The rows of R fall into 4 groups, and each row is roughly a mix of its group's hidden directions; some rows fit no group.
R (138 x 10):
[[-11  22  17  19 -15   6 -15  -7   7 -14]
 [ -4  22  -5  21  -2 -19 -14  -7 -21  -5]
 [  8  15  14 -25  11  -6 -12   2 -24   4]
 [ 11  14 -13 -10  -3  -2  13  31 -18   3]
 [ -6  25   0   2   5  19  23   9  20  -4]
 [-15  30  16  11 -15  -4 -14  -4  -8   0]
 [-14  20 -29  -2   1  13  -8  -4  17  -1]
 [-11  -6  14 -18  15  13   7   7  29  -4]
 [ 27 -25  20   0   7 -16   1  -3   4  -1]
 [ -5  11 -13  13   0  -2  16 -21  28  11]
 [ -9  -2 -14 -15  -9  27   0  -2  22  14]
 [-11 -16 -16  15  22 -12 -10  12 -15   8]
 [  4  24   6   0 -11   6  -9  -3 -33   6]
 [-21   0 -18  17  -4  15   5  17 -19   5]
 [  7  -2  22  -1 -13 -30  16  12   6  -2]
 [  4 -22  12   1  -5   3 -21   3 -23 -19]
 [ 11  15   9  31  -7 -12  15  14  -5   8]
 [-10 -18  -7   1   7   9  -4  14  -2 -35]
 [-14 -20 -14 -13  14 -22   3  -7 -19  -4]
 [  5 -26  12  -7 -15  14  -6  -9 -20  15]
 [ 24   0  -1   9  13  14  -6  -2  14 -28]
 [  2  26  14  16  -7  11 -10 -21  10  -8]
 [  4  31   7  -4 -14 -13  -8  15   3  18]
 [ 29  25  13   5   1   1  -6  14  -6  11]
 [-29   2 -14 -16 -20   5   7 -12  -1  13]
 [ -7 -14 -27  -3  15 -13   1 -19   9  15]
 [ -1 -14  -4  11  10 -30  15  15 -12  12]
 [-11 -39  -1  -6   0 -11   0  15   4  -2]
 [ -5 -15   5   9  12 -19 -15 -11   7 -28]
 [  6  19   2   1 -12  -4 -21   2 -26 -19]
 [-16 -33  -4   7 -22  -2   1   1  -6  11]
 [  7  23   4  17  19 -22  14 -11  -1   0]
 [ -9   8   2 -17  -9 -18  16 -17 -16  21]
 [ 11   4  26 -18  -6 -20  -3  11  16 -10]
 [-21   1 -16  12  27  14  -7 -10   9  -6]
 [ -7  10  -9 -19  20  10  16  22  12  -8]
 [ 16  -4 -27 -11  12   0  -4  10  24  -6]
 [-19  -1   5  23  20  16  -5   3 -20  -2]
 [-25 -29  -4   8  -2   1  18  -2  12  -2]
 [ 15   4 -12  -8 -10   5  10  34  13  -6]
 [-29  -4  11 -16  -6  -1  -1  26  -9   4]
 [ 10 -24   3  -9  23  12  -5 -10  -8 -20]
 [-25  10 -22   5  15 -19   4   1 -11  11]
 [  3 -15 -18  -3  27  -5   9  -4 -13  21]
 [ -4  10  18 -26  29  -5   1  -2   0   6]
 [ -4  14   0  23  -2 -14  -6   4  29 -14]
 [-20  -1  -7 -34  -3  14  -5  -9  -1  10]
 [  0  25  -7   0 -17 -22 -21   3  11   0]
 [ 18   9  -4 -23 -15   8 -23 -15  -4   0]
 [  8  -6  -2  20  -5  28   8 -15  18 -10]
 [ 13   2  21  12 -24   3   4   9  15 -19]
 [  6   7   5  -7   3 -21  -3  35   7  12]
 [-33   3   0  -5 -12 -13  17  -1 -11  15]
 [-19   9 -16 -10  -3 -12 -22 -16 -17   3]
 [ -1 -28 -14 -14 -11   4  -3  -4  19  19]
 [  7 -12  -1   1 -10  -6 -34   9  15 -14]
 [-17   4   3  26  17 -15   3 -10 -19   5]
 [ 10 -13 -10  13   4 -10  23  15 -20  15]
 [  4   4  16   4 -13   4   4 -11  24  28]
 [ 21  20 -13  -5  -7   2 -27  -9   5 -10]
 [ -3  17   9 -17  21  -1   9   5  29   4]
 [ 17  10  28   0  14 -19   0  -4   7 -15]
 [ -2  15  11  10 -23   3   2 -10   9  29]
 [ -5 -17   2   7  13  -6  -2 -23  25 -17]
 [-10  -2  -8  16 -22  17  14  -2  21  14]
 [  9  33  -7   0  -8  -2   4  20  15 -12]
 [-26   8 -27   4 -10  -3  -5  -6  20  -5]
 [  0 -10  11  -8  31  -4 -12  19  15  -9]
 [ -4 -12 -25  18   6 -14   1  -6   2 -25]
 [ -2  22 -12  -1 -16  29  -7   4   3 -15]
 [ 14   3 -14  -2 -22  10  -3  19 -26   5]
 [ 37   8  -6  -3   3  -4   3   9  -5  20]
 [ -5   1 -32   4   9   1  20  -3  -8  20]
 [ 35  13   9  -1  13  13 -12   7  -3  -1]
 [-17  -1   3  -2  24   4 -28  -9  14 -10]
 [  4 -14 -12  11   0 -11  13 -11  31  15]
 [  7  21  -6 -17 -19   3 -23  -5  -7 -14]
 [  5  -4  -6 -27 -14  -6 -27   4 -12 -10]
 [-12   2  -9  -8  29   7 -26   0  12  -9]
 [  7   5  14   3  11 -21 -10 -30  12   3]
 [-19   8  -3  14   1  21 -15   3 -28  -1]
 [ -3   8  -4 -12  10   1 -22   3  29 -19]
 [-13 -11  14 -13  10  -5 -17   4 -21 -22]
 [ -7 -28 -10  -7  11   2 -10 -15   7 -24]
 [ 14 -33  18   1   3  13   9  -8   8   7]
 [  0 -26  11 -13   8  -2 -14 -12 -26  -3]
 [ 27 -17  10  13   5   4  23  13   7   2]
 [-13  -5  -1  -1 -25   0 -26  21   9  -6]
 [  0  14 -29 -17  13  -8   9  13  14  -2]
 [-11 -24  12 -16 -19   2  15  -9  -9  14]
 [-17 -12  -5  14  32   5  -4  -8 -13  10]
 [ 12   5  14  -8  18  -9   1   9 -28 -19]
 [-18   5  -8  12   5 -13   6   7  32 -13]
 [ -9   5 -15  15 -18   3  19 -20 -19   0]
 [ 25  21  15   3  -3  -1  -4   4 -14 -23]
 [  3   2  -5 -22   0  19 -16   8  27  10]
 [ -2 -10  -9   9  -5 -27 -17  21 -17  -1]
 [  0  10  -5   5 -31   8  16 -13 -13  17]
 [ 10  25  13  -8  10  -6   2  16  -8 -24]
 [ 29 -11  -9   7   2  -9 -13  12  -7  21]
 [-12  12  -2   6   8  14  25   3  27   8]
 [  9  14  -3   4  32   1 -15  14   8 -14]
 [ 15  27   0  24 -17   0  -6   5  -7 -12]
 [ 27  -8 -16  23 -11  -1   5  -6  13  10]
 [-12 -26  26  -9  16   5   3  11   6  -5]
 [-28  20 -13  -1  24   4   0   0   7  -8]
 [-17 -34   1 -10  11   4   5  -5   7  16]
 [ -7 -18 -25  -1 -17  -8  -9   2  14  20]
 [ 13 -18  -5   1 -10   0 -10  12 -34  -2]
 [  0  14 -26  -4  20   0  16 -20  -6  -8]
 [-20  -9 -13  29  -3  -1   1  -4 -22   7]
 [-29   1  12  10  18  -9 -19   2 -13  -3]
 [  5  -4 -21 -11  13 -12  25  -2  -8  21]
 [  6  -6  -7 -15   9 -28  23  -4   6  16]
 [-26  10 -17   8 -18   0  19 -11  -8   9]
 [ -6  -3  16 -14  29 -16 -11  17  -1  -6]
 [-16  35   1   0  15   7  13 -10   2  -5]
 [ 10 -26  15  -7 -15  22  -6  13   4  -6]
 [ -9   2 -14  -5   1 -19 -26  -7  12 -22]
 [  6   0 -10 -19 -24  -1 -19 -23  -3  -5]
 [-14  16 -25  -5 -17  -6 -13 -19  -1  -8]
 [  6  12   3 -26 -31 -11  -1  -9  -3   7]
 [  4  26  16   7  10 -12  -2  13 -12 -22]
 [  4 -22 -22  -2 -10  12  10  -8 -13 -22]
 [ -3  -8 -10  -5  -1 -19 -27   3  24 -12]
 [-13 -27  -4 -14  19  -4   6  11  11 -17]
 [ 21   0 -17 -21   7  21 -11   7 -13   9]
 [ 21  24  15  -9  -2  13  -8  12 -17   8]
 [ -6  30   7   5   1 -25  -4  17  -5   7]
 [-18 -11  -9  -8 -21  16 -14  -7  18  11]
 [  2  -6   2 -24 -11 -16 -24 -16  -8 -11]
 [  9 -23   6  13  13  -1 -24   7  17 -12]
 [ 14   0  25   2   9   9   7  20 -11 -22]
 [-20  -6 -12 -12  -5 -16 -22 -19   3  12]
 [  1  31 -10  -3  12  20  11 -15   0  -9]
 [-23  12  -5 -15   8 -23  -8  -9  18  -4]
 [  3   0  17  -4  32   0   9  10 -23  -1]
 [-25  -1   4  14   5  13 -11 -29  -4   2]]

One row of each group comes first, with its name. Which group is each row after those in?
[ 31  19  -7  -2  12  -2   0 -17 -15   5] : (96)
[-16  -3 -19  17 -12  -7  10  -4 -25  13] : (20)
[ -5  -1   6  30  -6 -19  22   4 -12   0] : (27)
[-18  -2  -2 -22 -11  31  -4   0  11  -1] : (121)

[ 19  12   0 -21   0 -16   2   5  28  -5] : (121)
[ 39  -5 -17   1   9   4   7   5  -1   3] : (96)
[-20 -10  -4  26  28  -2  -4   6  -5  -3] : (20)
[18 -8  2 -8 -2 -4  9 22 16 27] : (96)
[-14 -19  -6  28   8 -17   7 -10  12   0] : (20)
[  5   9 -22   9 -12  20  -3  23 -16  -6] : (20)
[ 17   0 -27 -12   0  -3 -11  26   6  -5] : (20)
[ 21  -4 -26  17   9 -13   7  -3  16  -9] : (96)
[  0   8 -10  -6 -21   7 -17  -7  26 -17] : (20)
[-28  19  -1  10 -21   3   1 -15   4 -10] : (20)
[-29   5 -10  18  -2  -3  26   1  -6   6] : (27)
[ -5  12 -24 -12  -1 -24  -8 -14  12  13] : (121)
